Each path below is one point turned by a fixed rotation once a step. After each direction that follows a path, write how fast that rotation turns it, in degrees a step (0 if it stays still).
Each turn is a multiple of 5 degrees from 10 to 175, or 0.
Each row of a path follows its step; steps can be skipped.
Rotation 1:
step 0: [ -4.1  35.3  15.7  -1.1  -0.1  -7.3  48.4 -34.1 -16.8  12.7  -4.9  12.2
   2.1  19.6 -10.2  25.3  50.6  23.4  -3.5 -17.2  30.8  23.9  -3.5  23.7
 -43.0  29.3   4.7 -32.8   6.5  -9.0   6.2  38.0  31.3  -9.6   9.1   6.5
 -25.9 -21.9  15.1 -11.7  14.3]
step 1: [-52.9  44.4  -4.3 -11.3  19.9  -4.3   5.2 -33.7  -3.1  45.6   8.7  -4.6
  18.0 -15.2   8.4  23.4 -11.7  10.9 -47.9  11.3  30.7  -5.4 -10.8 -20.2
 -16.4   7.9  -1.3 -15.9 -28.6   5.7  34.0 -14.1 -11.2  -4.5 -12.1  -0.1
  -8.1  14.3   8.3 -29.4  48.1]
step 2: [-27.8  -6.6   4.4 -42.5   0.4   9.3  11.6 -29.7  14.8 -29.0  23.7 -33.7
  22.4   4.1  27.5 -38.1  33.1   2.2 -35.1  -8.9  -4.4  37.0  15.7 -20.6
 -23.9  10.2 -30.5   8.9 -17.5   3.7   7.8  12.2  12.5 -29.9  -3.5  13.4
  25.8  14.3  -1.3  11.4  51.0]
step 3: [ 23.9  21.1 -17.7   2.6  13.6 -12.5  31.2 -15.5  20.7  -1.8  40.4 -19.2
   9.9 -20.3  29.8 -15.0  19.8 -28.2 -13.4   3.6   7.8  14.1  10.1   7.1
  16.1  51.1   2.2   3.0 -26.3 -62.2 -26.3   3.8  -0.8  -7.0   6.4  25.3
 -24.0   7.0  44.7  -4.8  17.2]
step 4: [  3.8  -0.2  22.9 -26.1  55.2 -20.9  44.8 -14.2  -5.9 -39.6 -20.7  11.4
   9.1  -4.7  -5.9  13.8  26.4 -24.3 -22.9  46.3   1.3   0.0  12.7   0.9
  -7.0   2.8   5.0  -1.2  -6.5  -1.2  19.8 -26.4 -41.1 -11.0   3.9   2.9
 -36.9  37.9  34.2  -3.5   9.0]
step 5: [-32.3   9.1  16.5 -31.0  13.3 -13.4  40.6  -5.9  25.2 -18.2 -12.2  -9.5
  -1.3  25.6 -11.7  -1.8  -5.4 -18.3  34.9  24.7  26.8  22.1  -5.8  -2.4
  -2.5 -34.7   6.9 -21.9 -28.4 -23.7  29.8  -9.5  38.4 -46.8   4.4  30.8
  -7.2 -27.1  29.4  17.9   9.3]
step 6: [-24.5  40.5 -16.6  -1.0 -24.4 -23.2  22.0 -24.9  11.5   2.0 -12.8  30.7
 -47.4 -14.4  23.5   0.8  22.4  14.6  37.5  -7.9  25.4  -4.1  31.9 -25.8
  -8.7 -23.8 -10.6 -12.9 -28.5 -14.9   0.2   5.4  -3.1   2.1  -1.9  26.3
  -0.2  42.6  40.6  -6.5  30.5]
step 7: [ -7.9 -24.1 -21.7 -42.5   3.0  22.8  22.4   4.1  28.1  30.3  -9.3  34.9
  23.4 -15.9 -19.4 -15.8  -1.6 -22.8 -20.9  21.8  -3.0  11.3  33.9  -6.7
 -14.6 -17.2  -8.9  -2.9 -20.9  11.1  -5.5  -1.8  22.7  36.6  -1.1   3.6
  23.1  32.0  56.5  -5.4  37.6]
step 8: [ 11.2   2.0  24.5  -1.9 -47.8  24.5  42.7   3.6   2.7 -12.5  41.6  34.5
  13.4   9.7   2.7  14.3   9.6 -34.9 -11.4  19.8 -18.4  38.8   2.5   6.6
   0.7 -15.3 -11.6 -12.7 -13.7 -31.9  12.2  42.1  24.5  -2.1  30.8  -6.5
 -21.2  34.1   6.4  18.6  22.2]
step 9: [-49.9   3.8   9.8 -15.7  14.3   5.5  14.8 -12.3 -33.4   8.4  28.3  51.0
  24.1  21.2   3.0  23.6   6.7 -14.4   2.3 -14.6  22.5  -6.4 -10.3  20.8
  15.3  19.9  -8.4 -30.7 -16.8  -2.2 -19.4  -2.8   6.2  10.5  10.2  40.7
 -49.1  42.9  19.9  -9.6 -15.0]
step 10: [-18.6 -11.3  27.2 -10.2   7.0 -23.1 -18.3 -11.2 -13.6   6.3  -2.7   5.0
   8.9  -4.7  14.0  -8.8 -24.9 -28.0  -4.4  28.6  -3.1   8.0   0.1   4.2
   7.1  -3.1 -48.7 -34.2   7.5  39.9  29.3 -16.2  44.7 -41.5  -3.7  18.3
 -10.6  44.7  18.2 -34.7  33.6]
[  6.5  12.2   4.3  -5.8  -4.5   7.7   6.5  -4.0  10.6  -6.8  -5.4 -12.7
  -0.2  -0.8   6.3   2.2  -8.0  -4.6  -0.9 -11.3  -8.0 -13.0  -1.0  -3.2
   2.6   6.5   0.0 -13.8   6.9   8.5   7.6  -7.9   7.7  17.8  -5.0   0.6
  -1.8   2.4  -2.7  13.1  -8.9] | 0
[  6.9   2.9  10.1  -2.5  -9.0 -12.9   5.0   2.1  -4.7 -13.8  -2.4   1.0
  -9.1  -7.2   1.3   0.5  11.5   3.1   4.0  -1.3 -10.0   5.3   4.6  -5.8
  -5.6   0.5 -13.0  -8.9   4.0  10.6   5.4  14.8 -15.5  -4.3   1.2  -9.0
   1.4  11.1  -9.0  -6.3   1.2] | 170
[ -3.2   4.3   5.7   3.0 -14.5   2.0 -12.8  -5.0   5.5   2.2  14.3  -4.8
  18.1  -3.2  -3.8   2.1   1.7   1.1 -11.1  -1.6  11.9   0.1  -4.6   8.0
 -13.3  -4.5  -2.0  -4.7  16.3   7.3  -8.4   4.1   3.3  -1.0  -5.2   2.0
 -11.0   8.0  -2.2  -8.6   0.0] | 40
[ -4.6  -0.9 -11.2  -8.2   5.3  -0.6  -1.2   2.8   1.8  -3.3   1.3  10.7
   2.7   4.8   1.8  10.3  -2.9   3.3  -6.1   1.9  10.4 -15.6   2.6   0.0
   1.8   3.7   8.9  -3.6  -6.4   3.3  -3.6 -10.1 -23.4   5.5  -6.4   3.0
   7.4  18.3 -10.7  -6.1  -0.6] | 135
[ 12.6 -14.7  -4.7 -10.0  -1.7   2.5   0.6   6.8  -2.9 -13.6  -0.4  -7.4
  -5.6   1.0  -3.7  -2.8  -0.2  -4.1  -3.3  -5.6  16.7  10.2  -5.0   9.1
   3.2  -6.4   6.0  -9.6   2.5  -4.2   8.1  -4.4  13.8  -2.3   0.2  -3.1
   9.2   4.1 -13.1  -0.8  14.4] | 130
Rotation 2:
step 0: [-52.4   6.7 -20.6  -7.5 -27.6  47.8  -7.2 -40.8  -4.1  -1.2  -6.9  41.0
  58.8  -1.0  15.2  17.6  13.6  45.3  -9.7  -6.6  19.6  23.2  -4.4  36.1
  30.5 -38.1  -3.5  -9.6  18.0  10.6  13.1   1.5  10.0  39.2  -4.2 -10.6
 -21.4  -9.9  -8.9 -18.1   3.6]
step 1: [  7.0 -11.5  43.9 -41.2 -19.9  -1.2 -24.5  42.4 -15.0 -27.7  10.5  27.6
  12.4  30.1 -37.7 -37.7 -48.5  -5.5  31.5   1.5   7.3 -36.0  31.1 -23.9
  21.1 -13.2  -6.5   9.3  -5.8  -5.0 -10.9 -18.3  16.6 -21.3  -9.1 -17.7
  37.9  34.7 -14.6   5.8   1.6]
step 2: [ 18.2  36.2 -18.1  42.4  19.6  11.2  16.6 -22.4 -10.9 -23.8   2.7 -41.0
  24.4   0.7  19.9  -6.3  22.7  12.5  -7.1  31.1 -35.3  -1.6   3.4  13.9
  -2.3  27.3  26.4  33.1  18.3  14.0 -25.5 -29.3  21.7 -59.3  -1.7   4.3
 -22.9  13.3  -3.5  49.1  28.0]
step 3: [ 27.6   1.7 -30.5 -47.3  34.6 -12.6   3.0  -4.6 -34.5  32.1  24.2  34.2
  25.1 -45.8 -12.1  24.0   0.9  27.3   6.6 -47.5  11.0  29.8 -22.9 -20.7
 -35.3  -3.8 -15.2  23.6   9.9  34.6  -1.3  -7.0 -15.3  37.2  17.5  24.2
  -5.7  15.0  -8.4  -8.2  -9.0]
step 4: [-31.9   9.1  -3.6  19.9   0.0 -23.3   6.5  26.1  54.5 -35.7  -2.5   8.8
 -22.6  42.0 -50.2   2.4   7.9 -23.8  20.3  -2.0  15.5 -25.0   0.6   5.0
  -0.3  40.5  -3.9  -0.9 -16.6  18.6  -2.6   6.5  -5.5  42.4 -20.3   4.7
  -9.3   4.5 -61.5 -13.7  37.6]
step 5: [-10.8 -31.5  -1.9  14.4   3.5  40.4  -1.3  -9.1   3.7 -26.6 -20.1 -38.8
   0.7  -3.4  59.9 -32.8  -4.0   5.7 -18.0 -21.3  19.4  43.6 -28.4 -42.3
  -5.7  18.1  14.4 -18.9 -27.8  16.7  -1.2  32.1 -19.4 -34.5  -6.9 -17.1
  36.1  21.2  13.8  25.1  20.4]
step 6: [-16.0   7.0 -46.0 -32.2   7.5  34.0 -28.9  16.2  31.0  51.5  19.7  29.3
  11.8  27.9   4.2  -6.8   8.7  18.9  31.3  38.1 -16.2  -8.0 -30.6   8.3
 -17.5 -35.0  25.6   9.1  39.9 -18.7   0.0  16.3 -23.9  14.1 -12.4  10.5
 -23.1  17.0  36.2  -8.4 -20.0]
step 7: [  3.5  12.3 -12.4  13.9  24.7   5.5   6.7 -13.1 -47.7 -15.7  25.4  11.8
  18.6  26.9 -46.0  -6.7 -19.7 -14.2 -12.9  11.6 -13.8 -16.5  23.2  -0.2
  16.0  -5.3 -34.2 -59.8 -21.7   2.6 -26.5  24.6  20.4 -27.2  -5.3 -23.0
   5.3   8.9 -30.9 -69.4   1.3]
step 8: [ -7.7  12.6  -3.0  19.1 -31.1 -24.9 -23.4 -18.7  18.3  -4.9  23.2 -21.8
  43.2  -9.9  16.2  18.7  -7.0   3.3 -23.0 -29.7  31.5 -18.8  37.5 -51.9
  15.4  25.2   0.2  23.9  -6.5 -27.5 -31.2 -13.3  -2.3 -11.7 -18.2 -19.0
 -34.1  10.3  42.8  51.2  11.5]
step 9: [ -2.6   1.8 -16.8 -22.9  21.1  15.8  -6.5   9.0  28.7   6.3 -19.4   9.2
  18.6 -48.1  -2.8   5.3  -8.5  20.8 -20.6  25.1  -5.1  12.4 -26.2  25.1
  27.2   7.4  32.2  16.5  -3.3  16.1 -21.4 -53.1 -11.8  15.8  34.1  -4.7
  12.3  30.9 -43.9 -10.6 -67.1]
step 10: [  0.1  -6.0 -22.4  24.0 -30.0  20.2 -33.9  20.6 -50.9 -30.8  -0.6 -10.8
 -16.3 -15.0 -48.3  28.1 -27.9 -15.1  25.7   0.0 -19.9 -25.4 -16.4  -2.6
 -21.6 -32.1  -5.6  -2.2 -11.7  19.8  34.2  11.9  -0.1  23.9   5.6 -10.2
 -11.9  12.0 -39.5  25.5  56.1]
[ -2.4  -2.4 -10.3  11.8   1.5   5.1  -8.2   9.7   3.5   6.9  11.0 -16.5
   8.7  -5.6  -4.3  16.3   2.9  -5.0  -2.9   2.1   1.6  -4.2   6.4  -5.4
   8.9  -1.0   5.6 -10.7  -1.1  -9.0  10.1  -0.7   0.8   3.2  -3.4  -5.8
  15.3  -2.0   5.4  -7.1 -12.9] | 35
[-11.4 -24.0  -0.2  -6.3 -15.2  -8.3  -3.7  -1.3   2.9 -13.6   5.6  -1.6
   2.3  13.0   8.5  10.1  -2.8  -2.4  -3.9   2.6   2.9   4.6  -1.8   9.4
   0.5  -1.9   5.5   0.6  -5.1  13.7  -8.2  -5.2  -1.8   3.1  -1.5   0.5
   5.7   0.7  -2.6   7.5 -11.5] | 85
[-16.8   4.8  -4.0   4.8  -8.9  -6.1  -2.6   4.3   3.6   5.1  -0.1  -2.0
  -6.4  -6.4  -5.7   3.6   8.9   1.3   3.1   5.7 -11.4 -12.3   2.8   0.4
   5.4  -2.4 -11.8   5.1   9.4  15.2   2.3   6.5  -3.3   4.8 -12.4  -6.4
  -8.4   4.1  13.0  15.0   6.3] | 175
[ -3.4   4.3 -10.1 -10.6   4.2   8.6  -4.9   1.3   4.5  -9.6  15.1  -5.9
  10.6  -5.4  -6.1  -8.1  -2.1  19.2   1.5  11.5   6.7  -0.6  -2.5 -11.0
  -7.8   2.5   3.5  -4.4  -8.9   4.5  -7.6   2.4   8.3   5.8  -8.1  -6.5
  -6.0   7.1 -10.6   5.0   4.8] | 0
[  7.5   0.5  -6.6 -10.3   3.2   2.3   7.2   3.7 -11.3   3.6   6.7 -12.5
  -2.8   4.6  -2.3  14.8  -7.0  -1.4  -5.6   1.7 -12.4  -9.9 -11.7   2.1
 -15.6  -8.8   5.8   0.6   8.3   6.2  -9.8  -0.2  -1.4  -9.4  -6.1   3.1
  -3.6 -12.9   4.1  -9.0   7.0] | 90
[ 13.6  -5.6  13.5   8.1  16.0   0.6   3.2 -11.5   1.2   1.3   0.1  -8.0
   1.2   0.3  12.9   3.7   6.3   0.1  -0.5   5.7  10.3   1.3   5.2  -9.1
   7.3  -7.4  15.0   0.3   1.8   9.8  -1.9  -2.0 -12.1   1.0  -8.0  -9.5
 -10.8  -0.1   6.5   8.2   3.5] | 120
